In the data rows, the value 50 means zero.
Here are some points, each followed by its number:
49|47|44|42|54|38|69|52|64|33|39|56|52|59|63|60|31|44|40|60|53|55 0
34|33|43|31|44|65|59|42|22|72|66|62|54|63|45|47|39|61|61|33|44|45 1
46|59|50|49|49|73|40|63|27|68|47|53|47|57|41|35|57|65|48|35|46|52 2
42|52|51|54|55|41|60|46|51|43|43|52|49|47|41|55|51|52|44|51|43|54 3
51|66|56|64|57|44|45|54|51|52|45|44|64|44|43|46|51|54|41|50|48|46 4
52|39|63|33|29|41|21|41|66|68|63|44|36|37|29|44|70|45|34|69|61|46 5
53|42|47|51|50|48|54|38|66|40|55|40|56|45|54|63|46|55|59|56|51|52 6
46|47|49|54|52|41|59|51|58|39|58|43|52|47|50|45|51|43|54|63|52|45 7
45|65|50|50|57|35|67|55|52|33|34|60|55|54|53|59|23|52|35|46|47|42 8
55|52|54|54|49|41|45|48|53|60|47|56|51|51|52|48|51|45|52|57|56|52 9
37|38|63|28|46|51|55|54|53|41|41|43|45|50|72|54|57|54|82|35|46|76 10
65|44|45|55|53|30|60|12|52|70|62|72|60|53|28|70|33|48|46|59|48|36 11
79|57|65|60|63|39|53|41|40|45|53|49|90|43|73|56|28|28|62|22|51|24 12
38|45|51|50|45|63|48|48|34|62|59|45|76|53|51|52|44|56|41|37|46|51 13
57|52|43|51|50|53|54|47|41|55|55|59|53|60|51|49|31|48|48|45|56|30 14
59|49|39|59|51|39|54|28|58|46|53|72|30|48|36|67|40|43|42|57|54|34 15
49|53|51|46|48|50|47|58|54|42|48|45|41|47|47|46|56|48|42|53|50|51 16
42|45|55|38|37|46|36|46|63|75|54|46|58|55|45|50|41|62|40|71|67|57 17
39|49|47|54|50|51|56|47|53|42|52|47|48|46|40|55|49|58|49|50|45|51 18
32|48|40|63|54|39|70|38|40|33|60|76|24|52|37|55|28|51|73|45|58|25 19
40|52|47|63|49|55|51|18|34|54|64|48|86|36|22|88|35|64|30|24|27|42 20
37|56|39|52|50|51|57|77|43|40|40|61|18|62|60|29|53|44|59|61|60|50 21
32|48|52|57|49|52|51|49|49|51|49|47|52|51|54|47|48|63|67|51|55|59 22
64|47|61|66|52|19|44|56|61|63|39|64|47|56|83|37|64|15|85|72|74|58 23
35|36|54|26|41|39|68|43|45|54|59|58|64|63|63|58|12|55|62|41|58|41 24
49|54|48|53|58|52|55|53|56|35|40|45|45|46|49|57|56|53|44|48|39|59 25
54|47|41|66|52|54|51|40|56|47|48|50|57|53|65|62|49|50|59|49|51|58 26
43|54|55|58|50|41|50|49|45|52|55|51|61|48|51|49|42|46|52|47|55|41 27
59|60|52|37|55|53|59|59|44|50|43|54|58|56|45|51|36|57|31|38|44|42 28
58|48|47|48|49|55|47|52|53|45|48|47|47|52|59|53|47|47|50|46|51|48 29
32|34|36|55|41|63|48|54|29|55|64|56|50|63|64|43|51|43|58|49|58|50 30
53|53|49|46|49|51|53|44|44|58|51|60|53|56|53|54|30|53|52|39|54|39 31
56|52|49|45|48|44|47|56|56|44|42|54|43|51|60|54|43|40|41|50|56|49 32
54|55|57|49|53|56|44|49|47|61|56|42|57|44|32|41|61|64|46|48|44|47 33
40|54|57|52|49|38|49|44|56|46|42|56|34|41|43|60|50|56|59|46|49|54 34
29|37|62|39|50|0|82|45|99|2|50|54|44|40|61|65|31|9|50|95|67|49 35
48|53|48|60|55|42|56|52|57|36|48|45|52|45|50|50|56|46|50|58|49|51 36
74|50|40|99|71|56|53|42|44|96|35|69|96|84|92|37|67|45|84|72|53|75 37
38|36|47|39|48|52|57|51|51|37|63|38|41|45|40|45|67|48|52|59|43|55 38
59|53|53|46|48|53|38|53|50|56|44|51|34|46|43|49|66|49|48|47|47|54 39
39|45|47|50|42|58|45|59|23|63|65|55|58|58|53|31|51|37|49|46|54|39 40
52|43|36|76|56|54|53|37|58|43|47|50|60|53|73|63|48|50|65|52|49|61 41
65|46|47|33|47|49|48|51|59|58|60|50|55|58|48|45|40|47|35|67|62|41 42
60|48|56|44|50|51|44|49|54|56|59|42|58|48|49|42|53|50|52|55|54|44 43
54|52|52|51|49|44|47|46|54|50|50|53|47|46|52|55|44|46|54|48|54|46 44
56|47|62|26|47|60|38|58|54|43|58|32|40|40|49|38|60|57|69|44|52|47 45
32|48|36|22|39|69|55|58|38|50|40|74|7|60|43|60|26|67|52|29|47|52 46
53|35|38|33|51|54|73|41|38|47|55|66|48|67|61|56|27|45|59|42|49|41 47
47|29|55|45|37|45|39|47|51|66|72|45|64|57|78|36|54|29|79|62|71|51 48
53|35|32|53|51|64|56|45|42|40|57|55|41|57|63|53|55|39|61|47|45|51 49
69|47|51|49|50|55|41|36|57|59|53|49|50|45|45|59|54|50|48|48|48|49 50
51|61|54|56|55|46|54|52|44|43|42|57|47|46|48|55|46|50|53|34|45|43 51
61|64|54|65|53|48|39|58|62|50|46|36|68|46|59|48|50|50|38|57|56|50 52
55|53|46|53|49|50|50|53|53|47|44|56|47|56|64|52|41|46|57|50|56|49 53
54|47|56|57|55|51|48|42|53|64|52|34|83|46|45|52|63|57|38|56|40|64 54
56|45|46|50|50|53|48|47|46|76|46|60|55|62|48|46|57|53|44|63|48|63 55
55|59|55|63|56|47|44|51|44|65|43|61|36|48|40|37|65|55|65|54|53|53 56
45|33|58|25|41|48|54|47|45|50|69|44|53|50|49|44|52|39|55|49|48|44 57
62|53|37|58|52|54|44|56|47|32|42|54|34|48|54|55|58|26|35|46|46|45 58
52|29|42|36|43|60|48|56|48|70|52|42|60|60|58|37|81|36|28|74|44|73 59
60|58|54|48|42|45|39|43|62|62|37|56|60|51|58|73|29|48|32|44|55|52 60
43|59|46|66|49|50|45|59|49|46|63|40|52|46|39|32|55|50|36|62|57|37 61
40|50|46|52|46|57|49|55|42|54|51|53|50|58|56|45|43|55|55|48|56|50 62
42|53|51|58|50|51|45|59|44|58|45|55|45|55|55|38|56|51|59|55|55|58 63
39|53|50|63|50|53|53|32|38|54|59|51|69|44|36|68|40|61|38|32|37|42 64
44|41|39|61|51|52|56|52|65|21|38|41|49|49|82|66|57|37|63|50|47|72 65
52|48|37|59|65|55|84|30|34|59|46|71|58|64|42|56|36|71|63|47|34|50 66
63|72|57|52|47|59|22|50|61|42|23|57|4|34|42|61|65|69|67|28|47|54 67
43|36|48|41|48|53|68|54|23|42|67|54|69|62|71|40|42|27|68|35|46|35 68
50|48|65|58|58|32|56|36|57|42|60|45|55|32|44|51|53|46|82|43|51|40 69
47|55|58|57|49|41|45|44|52|53|50|53|53|43|45|55|46|50|56|46|54|45 70
55|55|48|49|55|42|61|54|60|36|42|47|55|50|54|56|49|44|32|55|43|53 71
56|60|52|50|44|66|25|63|54|71|45|34|56|50|38|40|70|64|22|58|48|64 72
51|72|61|55|55|42|43|65|63|40|34|44|38|40|47|46|49|54|47|48|52|48 73
46|47|53|47|50|35|57|50|60|39|49|50|47|48|53|52|46|41|49|59|55|49 74
44|46|43|54|47|38|62|42|45|45|61|60|51|55|47|53|33|38|46|56|57|33 75
41|29|29|33|42|62|62|41|51|48|57|52|41|64|47|59|50|55|37|61|44|62 76
47|65|66|48|52|19|49|55|72|74|27|71|27|54|41|37|47|65|65|80|74|70 77
28|64|67|48|36|39|34|32|41|90|57|75|37|41|11|53|30|79|58|42|64|37 78
31|65|58|64|59|47|55|56|60|28|40|20|82|38|50|56|56|62|33|46|35|67 79
58|42|29|57|36|58|36|54|46|44|60|61|33|59|69|48|43|22|40|55|64|34 80
42|49|57|44|51|57|51|59|49|48|58|33|55|46|38|35|67|60|50|57|46|56 81
63|40|54|39|42|54|35|44|55|60|61|47|36|43|45|51|62|43|59|51|57|47 82
19|51|58|35|33|30|39|52|51|45|54|71|0|35|2|45|67|52|55|57|59|45 83
79|41|43|25|47|51|46|59|68|46|44|47|36|62|70|50|50|37|38|65|58|53 84
41|52|47|56|55|50|61|56|50|37|50|41|60|50|51|49|49|53|47|51|43|53 85
29|58|44|63|58|58|61|70|46|21|43|33|52|48|53|41|62|57|48|49|37|59 86
48|50|49|75|57|38|55|42|43|67|48|58|68|57|56|43|59|46|59|69|53|62 87
66|51|71|64|48|46|28|33|59|71|52|29|99|42|64|59|50|48|49|44|48|56 88
64|45|46|55|50|45|45|32|59|53|55|54|51|44|46|63|48|46|51|53|53|45 89
66|60|49|48|50|60|42|51|44|62|47|52|59|53|46|55|43|53|28|39|46|41 90
34|53|60|51|40|55|32|51|47|63|49|48|47|45|47|50|53|58|59|41|58|57 91
57|55|55|49|48|41|45|46|55|55|48|57|42|46|43|53|47|48|47|51|54|43 92
46|49|47|51|46|47|52|49|42|49|60|55|52|54|48|48|36|48|56|45|57|33 93
56|48|44|42|46|47|51|45|58|51|38|64|35|56|53|63|38|52|47|50|54|53 94
27|51|53|57|51|40|62|55|32|38|56|52|56|46|46|45|48|40|53|42|44|43 95
47|53|51|49|44|43|46|53|52|50|48|53|53|50|52|56|41|41|38|49|52|45 96
35|43|53|51|39|59|41|64|7|75|69|56|63|65|58|18|52|29|48|45|56|34 97
44|52|53|54|56|51|59|54|47|43|55|43|57|46|42|42|55|54|53|50|44|48 98
55|55|52|70|58|58|43|56|44|65|58|38|73|53|55|29|66|54|56|60|53|54 99
28|60|65|32|39|40|43|64|68|59|51|35|46|46|28|35|49|73|31|70|63|53 100
32|58|41|71|54|53|48|65|32|51|34|60|25|54|46|37|74|49|52|53|44|65 101
87|37|50|55|40|64|19|37|34|77|59|55|64|57|87|55|51|19|64|31|59|41 102
45|54|66|52|61|22|62|43|60|52|49|49|65|44|42|46|53|51|58|62|50|53 103
29|48|42|55|42|70|48|60|32|60|54|53|51|67|68|38|37|63|61|44|62|52 104
39|39|35|59|47|63|51|56|60|38|55|32|51|53|55|47|70|51|38|71|47|69 105
43|50|47|53|51|47|58|54|49|43|51|48|58|54|53|48|44|47|43|54|49|50 106
33|36|37|55|38|67|46|57|31|51|62|52|44|59|64|42|57|41|60|52|57|54 107
40|44|36|59|44|61|47|50|39|48|63|52|41|54|47|46|55|47|48|53|51|43 108
42|49|42|67|50|49|54|48|39|45|58|54|55|51|54|48|44|43|54|50|52|40 109
50|30|58|43|38|46|38|50|53|63|68|44|63|54|77|39|52|30|79|60|69|54 110
51|57|59|40|45|51|41|56|60|56|43|37|59|47|43|52|50|58|31|49|50|55 111
43|36|34|38|44|59|60|44|50|48|54|53|42|59|45|60|49|54|39|60|46|56 112
47|44|56|24|55|60|64|57|43|42|52|48|41|47|40|44|55|60|64|34|38|49 113
40|45|58|31|50|48|61|51|45|48|61|45|53|49|43|44|41|58|57|46|49|42 114
44|44|53|49|43|50|44|44|53|55|57|45|58|47|53|55|48|50|54|49|54|53 115
46|42|42|51|51|35|62|43|71|38|47|43|53|49|50|61|59|40|32|75|43|66 116
58|50|63|40|50|46|44|43|65|47|56|40|48|37|40|50|54|58|65|49|52|47 117
55|50|41|56|64|53|74|36|37|55|49|67|56|60|42|55|40|64|56|44|39|50 118
50|55|47|37|49|51|59|57|47|57|35|65|52|70|64|55|24|57|41|45|53|51 119
49|53|54|48|47|55|40|50|48|62|47|52|45|49|47|49|52|60|54|44|51|53 120
58|54|42|58|55|58|50|50|49|44|46|50|46|50|47|55|52|53|41|48|43|49 121
55|49|43|74|61|40|54|41|51|45|54|53|47|42|42|45|71|36|56|65|47|49 122
63|56|46|59|49|63|33|55|61|45|37|44|51|51|66|64|49|52|47|43|51|59 123
50|47|55|42|47|46|47|45|51|58|53|58|37|48|44|50|51|51|60|51|55|48 124
53|46|58|33|47|58|41|58|53|42|59|37|40|42|48|39|57|54|64|44|54|46 125
40|50|40|72|55|64|49|59|36|57|48|49|54|57|57|36|65|55|59|54|49|64 126
50|45|52|51|52|54|47|40|46|48|49|48|55|44|51|61|56|50|61|34|39|56 127
65|50|46|44|48|54|45|40|42|65|56|60|48|52|36|55|46|48|36|44|48|36 128
70|53|58|48|53|38|46|32|54|67|53|62|59|49|49|62|34|48|52|43|55|36 129
46|45|66|41|45|40|43|41|54|59|53|52|49|42|47|54|51|51|70|45|57|54 130
45|49|54|47|55|59|56|48|48|46|55|42|51|43|37|48|59|64|55|42|40|52 131
39|53|47|56|54|54|54|60|49|37|48|42|52|50|53|45|53|53|49|50|46|54 132
60|53|48|31|46|59|51|59|56|49|38|55|45|60|68|60|30|55|50|40|53|53 133
62|43|54|54|49|67|29|48|57|43|58|28|51|37|64|49|72|46|73|41|49|59 134
52|55|50|51|52|49|51|54|50|51|47|49|58|54|55|48|43|50|43|51|51|49 135
43|53|42|63|49|57|39|66|57|37|50|37|38|47|56|37|67|48|56|63|57|57 136
68|53|59|51|52|40|46|33|54|64|50|61|59|48|50|62|36|50|51|44|55|41 137
47|68|69|34|52|26|64|61|60|49|29|59|49|50|43|50|33|59|39|53|54|53 138
40|53|37|75|55|65|47|59|33|56|48|50|56|59|60|35|66|55|57|54|47|68 139
49|50|46|47|44|54|44|52|58|43|49|46|40|49|54|55|49|52|51|53|56|48 140
40|54|60|53|53|43|55|53|47|54|49|46|61|47|48|42|51|54|57|52|49|54 141
46|46|42|54|49|59|50|52|47|43|54|47|47|51|53|50|54|50|52|50|49|51 142
57|49|64|57|52|43|37|50|49|52|54|39|65|41|64|40|63|36|68|42|51|53 143
80|45|28|54|62|76|61|38|35|55|52|60|55|65|56|58|39|57|47|38|39|40 144
57|62|62|78|62|40|37|51|62|66|32|40|71|45|58|45|70|52|52|63|51|75 145
63|56|50|54|53|56|41|44|54|48|43|51|39|42|44|60|52|56|53|37|46|47 146
53|49|44|55|49|54|49|47|40|52|53|55|49|51|49|53|49|44|45|45|48|44 147
Which three points above are nearest to each new point by angle? Their numbers follow each, nearest first.
56|50|46|53|50|50|50|55|54|46|43|57|47|55|67|51|40|46|58|49|59|47 53 29 133
49|62|58|71|74|46|66|48|49|15|62|19|68|21|24|42|73|57|56|40|26|39 98 131 79
53|39|58|55|55|60|48|25|43|45|53|44|65|37|60|75|58|52|73|16|30|62 127 134 20
62|40|55|35|42|54|33|42|54|60|59|48|36|42|46|47|61|43|58|52|54|46 82 5 124
44|45|51|43|48|45|55|50|58|49|55|48|46|51|43|46|50|53|49|63|55|50 100 7 38
54|57|50|38|47|50|57|62|50|52|30|60|55|70|72|54|21|53|41|43|55|55 119 133 135
50|70|54|61|58|46|58|53|33|35|34|67|41|42|47|58|41|49|54|16|37|32 51 8 146
67|56|26|80|57|51|55|43|34|42|61|57|61|55|50|52|46|23|26|52|44|23 147 109 58
61|42|54|37|42|52|34|43|55|60|58|46|38|45|44|50|61|46|56|52|56|47 82 5 124
48|41|40|33|51|26|84|55|78|22|30|60|52|66|76|71|18|40|35|70|55|59 0 35 74
58|56|51|47|43|45|39|43|60|60|39|56|58|49|56|67|33|50|34|44|53|51 60 96 137
38|28|50|33|37|63|49|39|57|58|74|37|63|58|66|52|33|65|71|55|65|51 115 24 48
60|43|35|67|53|67|50|48|39|70|37|63|61|71|78|51|53|46|54|51|50|70 37 139 55
54|54|45|48|46|57|43|57|52|57|49|43|53|54|44|43|52|56|30|59|52|50 72 111 100
59|50|65|39|51|45|44|40|64|48|59|39|49|36|41|51|54|56|65|46|53|45 117 69 130
42|51|59|46|34|35|35|56|50|60|62|54|47|49|53|42|31|33|38|53|75|30 96 93 27
99|32|43|36|53|63|43|27|73|57|56|46|62|53|62|71|44|46|45|55|49|48 50 89 84
70|69|56|45|32|38|24|35|73|71|24|62|72|53|63|94|7|50|4|39|61|52 60 96 137
63|46|58|64|51|26|43|48|59|60|45|61|52|50|76|44|58|25|77|66|69|60 23 9 110
64|57|46|59|49|61|35|50|59|50|36|43|55|49|66|61|51|54|47|42|51|60 123 29 26
44|48|55|65|52|43|52|38|50|69|45|55|65|52|51|55|57|55|58|57|50|68 87 37 145
49|43|46|49|51|42|56|45|63|43|49|44|53|49|49|57|55|45|38|66|46|61 116 71 35
62|70|53|99|60|49|29|30|24|99|55|76|57|45|30|34|60|60|69|48|54|39 56 87 78
42|50|51|47|46|46|47|50|51|48|51|55|31|44|38|48|56|51|52|53|52|48 83 124 34
62|51|39|50|51|63|48|52|54|46|51|46|51|54|49|55|48|51|29|55|45|47 121 90 144
60|52|44|72|59|51|51|45|43|69|46|58|68|61|68|43|55|47|61|60|53|62 37 87 99
32|21|44|37|27|59|40|27|56|71|76|56|29|53|36|58|48|66|68|61|67|57 124 82 115
47|51|46|53|47|48|51|45|40|48|63|60|51|53|45|50|31|46|54|42|58|27 93 14 75
54|36|36|58|59|72|59|43|41|34|72|32|60|46|51|43|66|53|67|42|37|47 142 49 131
49|52|56|46|48|43|51|49|60|50|44|45|63|50|55|58|40|52|42|52|53|55 60 111 135
53|32|44|44|47|57|54|40|56|56|60|35|78|57|61|57|48|50|42|63|48|63 54 59 115
56|57|51|40|54|52|56|56|45|52|43|52|55|56|47|49|40|54|36|42|44|44 28 90 119
24|29|54|18|41|27|71|47|84|46|70|36|38|50|18|36|49|66|46|99|69|54 100 38 7
39|51|67|28|43|31|51|62|72|31|50|29|44|31|39|45|64|44|37|60|49|59 16 100 38
56|48|47|51|50|59|39|50|52|50|52|43|40|43|44|46|71|49|51|50|46|54 39 134 82
49|48|34|68|49|74|44|45|15|56|55|58|50|52|44|50|67|38|46|29|31|44 147 108 2
41|49|52|69|55|39|52|36|49|75|42|57|69|53|52|55|57|55|62|60|49|75 87 37 145
35|56|59|37|42|42|47|61|61|56|52|40|49|48|35|40|48|65|38|65|59|52 100 17 111
69|43|47|29|44|49|47|49|63|60|61|46|52|59|46|43|38|50|31|73|64|36 42 84 17
43|51|48|55|53|50|58|55|51|39|51|44|58|50|52|50|49|52|46|51|45|52 85 132 86
58|56|47|39|40|35|41|64|65|36|31|63|34|53|72|56|32|18|28|53|62|46 32 96 84
58|47|49|51|52|40|58|30|54|59|55|61|55|49|35|61|38|51|48|54|49|43 11 129 137
49|53|53|47|50|45|52|52|52|50|46|51|49|50|50|50|46|51|48|50|50|50 138 8 73
61|49|41|51|55|60|54|46|44|53|50|55|52|57|52|53|46|52|49|45|45|47 144 118 66
60|51|40|39|48|56|50|44|69|50|29|63|28|57|53|71|36|68|45|52|52|61 94 133 46
40|54|57|42|50|31|61|52|42|45|58|57|29|43|18|39|59|43|42|58|44|36 83 38 3
51|41|51|33|42|62|50|45|38|58|65|44|70|57|53|52|32|46|38|40|48|39 13 1 24
59|58|47|53|56|56|50|55|51|48|42|52|43|51|50|46|50|55|49|48|47|49 121 67 146
35|41|39|60|45|18|73|33|44|41|78|79|53|58|42|58|10|24|38|63|64|7 75 93 19
37|54|55|46|54|39|64|61|40|35|47|52|41|47|45|40|55|43|54|46|43|47 95 86 98
55|54|45|47|57|40|64|56|62|29|36|46|55|49|56|60|48|39|26|59|41|56 71 0 116
51|49|38|52|34|71|24|68|57|64|50|32|59|60|62|35|55|54|22|70|63|60 72 59 105
56|59|58|51|49|37|46|45|50|50|45|57|35|39|34|49|55|38|44|48|50|40 92 83 15
34|49|59|40|56|66|51|68|50|48|70|12|61|45|25|15|87|71|46|69|41|59 81 98 33
66|52|35|49|51|65|49|53|56|45|51|44|49|56|48|55|51|52|22|56|45|45 121 90 71
53|53|49|44|47|52|52|46|41|59|50|62|55|57|53|56|25|55|49|37|55|36 31 14 119
71|22|26|37|49|57|66|25|54|56|89|48|68|68|42|52|34|43|36|77|57|28 42 11 75
51|49|47|53|52|57|49|50|53|41|53|41|56|47|55|51|54|52|56|47|48|50 134 142 65
37|50|61|64|60|38|63|47|33|63|46|55|76|52|53|45|55|50|58|41|39|61 141 87 37
54|52|48|51|50|52|51|50|46|52|52|54|51|54|51|49|41|50|49|48|52|42 14 31 93
36|55|49|58|61|38|71|53|33|42|41|61|43|46|31|50|66|45|35|47|25|56 3 95 101
63|46|36|55|56|60|55|45|42|48|56|57|47|57|50|50|50|43|52|49|45|41 144 49 147
64|68|55|70|57|47|37|58|65|49|42|33|74|44|58|44|52|48|33|60|55|49 52 4 145
61|47|46|53|52|51|49|46|61|42|46|49|45|47|57|58|55|43|51|53|48|54 65 29 123
56|39|49|23|47|43|61|63|58|46|61|43|60|64|59|38|43|37|32|73|58|46 42 84 57
40|50|50|54|51|52|52|50|50|50|50|50|51|51|51|49|49|58|60|51|52|56 22 104 62
53|49|51|71|53|34|52|40|45|73|59|56|72|52|44|41|61|35|44|74|54|51 87 9 122
52|38|48|40|45|55|49|55|48|67|54|44|60|60|56|39|69|39|33|70|43|70 59 55 105
61|51|43|34|41|45|49|41|64|51|35|71|25|61|57|71|31|53|42|51|55|53 94 133 32
57|49|50|52|52|42|55|35|55|57|55|59|54|49|39|59|43|50|46|56|51|43 11 89 15
60|79|77|50|55|13|37|65|73|22|21|42|38|14|41|60|62|27|24|37|40|49 73 16 71
52|61|58|60|55|43|47|53|54|52|45|44|60|45|47|46|50|53|44|49|50|48 4 52 145
54|54|46|49|47|57|44|56|52|55|50|44|53|54|46|46|51|54|33|56|52|48 72 111 90
59|47|52|51|50|60|39|51|55|46|51|38|52|44|60|50|62|49|63|44|49|56 134 143 45
32|45|58|40|52|62|51|69|48|45|68|10|62|44|26|13|85|72|46|65|38|62 81 98 38
63|51|41|46|53|56|49|50|51|49|50|51|45|51|40|46|58|49|32|58|44|46 121 128 72
64|58|55|46|49|62|42|64|58|51|38|34|81|56|80|52|36|52|35|41|50|57 135 52 123
78|57|62|64|64|46|49|25|40|64|42|59|71|39|50|69|56|49|64|19|31|52 127 137 12
56|53|47|49|50|52|53|50|42|54|56|56|53|57|49|48|33|51|50|45|54|35 14 31 93
42|53|39|72|52|49|55|48|33|44|62|59|55|52|54|48|38|40|56|46|56|32 109 93 75
55|47|42|59|52|59|50|49|44|60|44|57|55|61|64|50|53|47|52|51|50|60 37 139 126
66|51|49|44|47|57|42|42|41|63|55|62|47|51|39|55|45|46|37|41|47|38 128 90 147
58|42|50|47|50|60|42|47|60|47|56|37|43|42|49|49|66|50|53|55|49|55 134 82 45
68|54|58|38|46|56|24|54|52|59|41|52|20|43|39|45|78|49|45|48|42|58 39 67 82
49|47|39|61|51|67|44|49|23|56|57|55|50|51|48|48|62|44|48|33|36|47 147 2 108
40|53|54|53|56|38|63|46|52|42|43|53|51|44|37|58|52|53|43|52|41|56 3 18 25
48|43|43|58|51|52|54|51|58|31|41|46|50|50|70|62|54|41|57|50|46|65 65 41 26
54|56|49|42|51|51|55|57|48|55|36|58|54|64|66|53|33|51|46|46|54|54 119 133 135
38|60|53|61|49|50|45|61|37|52|47|50|46|48|46|36|58|48|46|47|50|50 101 63 2
50|48|48|59|53|59|48|51|53|39|52|36|56|45|59|51|58|53|58|46|47|54 134 65 142
48|62|63|46|51|26|50|54|70|70|29|66|31|56|46|39|52|61|63|74|67|64 77 9 56
33|59|62|48|40|43|39|36|44|79|54|64|42|46|22|53|35|71|54|45|61|41 78 120 124
52|60|60|57|51|49|35|58|49|56|39|42|53|44|53|45|64|48|49|44|48|58 145 72 143
50|50|64|31|45|60|40|47|50|64|52|42|53|44|38|52|49|73|58|33|47|51 120 33 91
82|39|45|39|54|56|45|35|66|54|54|45|57|51|58|63|49|46|48|54|48|49 50 89 84
54|50|45|53|49|51|47|50|51|42|49|52|44|48|51|53|53|41|44|49|49|47 58 80 32
27|45|47|58|48|43|55|44|47|42|57|58|26|42|34|48|61|53|68|59|51|51 83 19 34
37|51|28|50|41|86|39|87|47|33|51|18|46|55|57|32|76|51|10|66|44|65 105 16 136
36|35|36|62|42|70|40|60|33|49|67|41|49|56|73|36|66|35|63|53|57|60 107 30 142
57|30|28|53|52|70|60|44|38|36|59|54|37|62|67|53|57|37|64|45|44|50 49 142 107
61|55|55|49|48|39|43|45|57|57|49|58|39|45|41|54|45|45|45|51|57|41 92 44 15
86|71|48|47|47|68|30|53|37|76|40|51|70|55|41|57|32|55|0|30|41|32 90 28 128
59|41|37|38|47|54|51|51|60|44|50|50|39|56|53|53|54|43|35|68|50|55 84 112 76
27|69|55|75|51|54|37|76|22|54|45|51|45|47|39|23|67|44|44|41|47|47 101 2 63
44|42|58|37|47|49|54|53|52|45|45|46|47|49|60|54|54|52|66|43|47|64 10 113 65
45|54|52|47|43|40|46|52|50|49|47|54|52|49|52|56|39|40|35|47|54|42 96 32 60
51|53|47|49|48|55|45|54|52|53|50|46|51|51|47|47|50|52|39|55|52|49 72 111 61
48|41|48|61|53|46|51|40|60|59|53|58|38|53|57|45|66|50|81|67|59|67 23 87 56
56|43|44|46|50|53|54|43|51|52|61|49|55|53|47|51|46|49|46|57|50|43 42 11 75
62|59|57|46|45|34|40|43|60|59|50|62|36|43|36|57|43|45|43|53|59|36 92 44 15
43|57|56|57|51|53|38|51|45|44|39|51|28|35|40|57|71|53|57|32|38|60 67 39 146
61|43|50|34|52|52|58|44|57|55|56|49|49|56|40|49|48|56|48|60|52|49 42 76 112
53|48|55|55|54|51|49|44|52|61|52|37|76|48|46|52|60|55|41|55|42|62 54 88 145
64|50|63|69|48|48|31|40|54|70|51|36|92|43|65|61|52|48|50|44|53|59 88 54 145
47|51|51|52|55|50|57|53|48|45|53|45|54|47|44|44|54|53|51|51|46|48 98 81 85
30|67|67|52|51|37|47|65|59|35|30|41|45|39|51|51|48|70|59|40|52|62 73 34 138
45|53|54|57|50|44|50|49|46|53|53|51|59|47|51|48|44|47|52|47|54|44 27 70 109
38|52|54|47|54|42|62|60|41|35|48|53|42|47|44|41|53|42|52|46|42|48 95 86 98
36|57|64|58|55|37|53|54|46|58|48|45|67|47|45|38|56|56|61|52|51|59 141 103 145
56|49|47|47|49|43|53|51|51|46|52|56|45|53|52|49|42|40|47|54|56|38 75 80 32
45|44|38|62|53|51|56|52|63|24|37|42|49|52|81|67|55|37|58|51|46|71 65 41 26
47|47|50|39|46|58|49|49|48|48|49|53|38|51|52|54|46|53|57|41|51|52 46 113 10
50|53|48|42|49|50|55|56|48|53|41|58|50|61|59|53|34|54|44|46|53|51 119 133 31
57|43|45|49|43|48|46|37|51|58|60|62|37|51|46|57|44|39|51|52|55|33 15 89 128
51|48|52|39|42|53|44|50|47|51|46|56|52|57|71|60|29|47|57|32|55|48 133 31 24
48|54|46|53|57|54|57|53|56|34|40|46|45|46|47|56|59|55|45|47|37|60 25 86 3
61|66|49|69|59|51|43|57|34|27|41|56|36|38|64|56|54|24|63|10|41|37 51 58 146
51|50|55|51|54|44|54|36|49|55|58|56|51|44|37|57|46|52|53|48|48|42 11 129 70
65|49|48|43|51|53|47|41|44|62|56|56|48|49|38|53|48|47|40|44|47|38 128 90 50
52|44|59|32|43|45|43|43|50|67|54|69|15|46|38|47|52|50|71|50|59|45 124 83 82
45|46|54|40|39|49|40|48|61|67|55|46|55|54|47|48|43|58|42|65|63|54 17 100 42
21|59|65|25|35|27|66|69|54|47|49|49|60|60|64|39|2|52|41|56|76|28 24 138 8
51|49|50|57|47|54|41|48|52|54|55|47|50|48|53|49|53|50|58|50|56|51 134 110 48
39|57|56|46|45|57|48|62|39|57|50|46|56|52|47|40|47|59|46|41|49|50 2 13 104
51|51|58|52|56|38|57|46|55|50|49|49|58|46|47|48|51|50|54|56|51|52 103 141 69
46|51|46|56|53|44|59|51|47|54|43|57|53|57|50|50|51|49|44|58|48|58 87 55 3
41|50|45|51|46|57|45|48|45|48|52|56|33|49|47|53|45|58|59|42|54|46 46 19 67
48|47|50|43|47|54|48|51|49|48|48|53|41|51|52|53|46|53|55|44|51|51 46 133 10
56|56|50|50|53|50|49|53|51|48|44|52|44|51|49|48|47|50|48|49|52|45 73 32 92
55|53|48|42|45|41|48|58|59|42|40|54|42|52|61|56|42|36|39|52|55|45 32 96 84
53|51|54|50|48|42|48|47|53|49|50|54|47|47|51|54|46|45|56|48|53|47 44 70 92
66|48|50|48|50|55|42|38|55|59|51|50|51|46|45|58|53|50|48|49|48|50 50 89 128
63|52|41|39|49|57|49|42|69|51|32|64|31|58|52|70|37|67|48|52|54|60 94 133 46
63|52|37|36|45|62|48|40|72|49|25|66|18|61|52|74|31|71|47|51|53|64 94 133 46
56|40|48|26|47|41|63|62|61|48|57|41|60|62|58|34|42|35|32|74|59|47 42 84 0
36|29|14|74|50|81|50|56|43|22|66|38|39|55|65|48|69|50|62|49|41|57 142 49 108
54|47|45|61|53|53|53|44|50|47|51|45|71|50|55|57|50|49|40|51|43|52 54 88 20
56|57|48|46|57|38|66|57|62|29|36|45|58|50|58|58|46|40|23|60|41|56 71 0 116
65|36|29|32|42|56|53|52|66|41|50|47|33|61|56|54|59|38|26|74|50|57 84 76 112
39|47|48|54|50|47|53|48|50|46|54|53|39|46|42|49|57|50|57|54|49|51 83 38 18
52|52|57|48|58|50|56|47|58|48|47|42|55|45|43|50|59|68|64|52|42|61 131 117 81
